Where one turn sends some rows of the set: a few examples, then the rows asked:
Niv: [ -1   2  -2   0  10   0 -10 -10   4  -2  12   3   4  10   5  -3   4  18]
furem: [  3   5   2   1   0  -2  12   6   7   6 -14  -5  10  -7   0   0   2 -14]
tir: [ 17   0 -10  14   2  -9  -2   9 -10  -5   0   0  -5  -2   6  -1   2  -7]
Tiro: [ 0 -5 15  4 -5 12 -2  1 -4 11  6 -3  3  1 15  5  4  4]
famo: [-1  8 -3 -1 -9  4 -5 -1 -1  1  8  0 11 -2 24 -1  4 -3]
duter: [ 2  6 -3 -3 14 -5 -9  3  4 -1  6  6 -9 13 -6 -6 -5  0]
susov: [ -7 -10  -1   3   6   5   1   0   4  -2  -6   0  -4  -2  10  -1  -2 -19]
kib: [ -3  -7  -4   1 -12   9  -8   6  -9   1  -6   1  13   3  10   4  11   6]
suder: [ -9  -6  -3   3   5   2   4   6  -4  -4 -10  -3   7   3   7  -7  -1 -18]
Vinel: [ -5  -9   0   4   2   6  -3   4  -3   4 -13  -5   0  -5   2  -5  -3 -17]
Laf: [  2   1   1   3 -15  -2  10  -4   3   0  -3   0  11   8  17  -1   1  16]
teso: [ 4  1 -3 -3  4  2 13  0 -1  1  6  0 -1 -3  2 -7  0 27]
Rav: [  3   0  -2  -5  -9  -3  13  -4   1   0  -4  -2   4   2 -22   0   0  -3]
mab: [  5   1   3   4 -19   0   3  -4   0   8  -8  -3   9   3  12  -2  -2  18]
nefi: [ -1   6  -2   0   8  -1 -11  -5  -4   1   7  -2  11  11  -1  -9   3  19]
Bak: [  6   0   0  -6  -8  -2  11 -10   9   2   3   0  -5  -3 -16   3  -3  -6]
nomuv: [  6  -2   2   3 -16   1   4  -8   7   5  -3   1   3   2  18   3  -1  16]
kuz: [  1   5  -7  -3  12  -5 -11   5   0  -3   1   6  -5  15  -9  -8  -3   1]
Bati: [  2   3  -7  -7  -7  -6  15  -7   8  -7   3   2   3   3 -13   1   1  -6]
Dovit: [  5  -1 -12  -4   0   2   6  -1   1  -1   2   4  -2  -7   2  -5   2  27]
lila: [  4  -2  -4   1  -2   0   6   3  13   4 -16   1   4 -11   0   6   5 -12]
Vepad: [  3   2  -1   0   7   2 -18 -10   1   6   7   0   2   4  -2  -5   1  19]
mitu: [ 16  -8  -5  16   4  -6   1  10 -10  -5  -1   1  -7   2   3   3   5  -3]
gizi: [  6   7  -9  -5   0  -1   7  -1  -1   3   5   0   0  -9   3 -11  -3  24]
mup: [  1  -3   3   2   3   0  16   6  12   0 -12   0   7  -2   2   7   7 -11]
vuk: [ 17  -1  -1  16   6  -8   4   9 -10  -2   4  -2  -7   1   6   0   1  -6]
paf: [  2   1  -2  -2  13  -2 -12   5   1   1   1   5  -9  13 -12  -5  -4   3]

duter -> paf
nomuv -> mab
Vepad -> nefi
Where do these go?
vuk -> mitu
kib -> famo
teso -> Dovit
furem -> mup
Bak -> Rav
suder -> susov

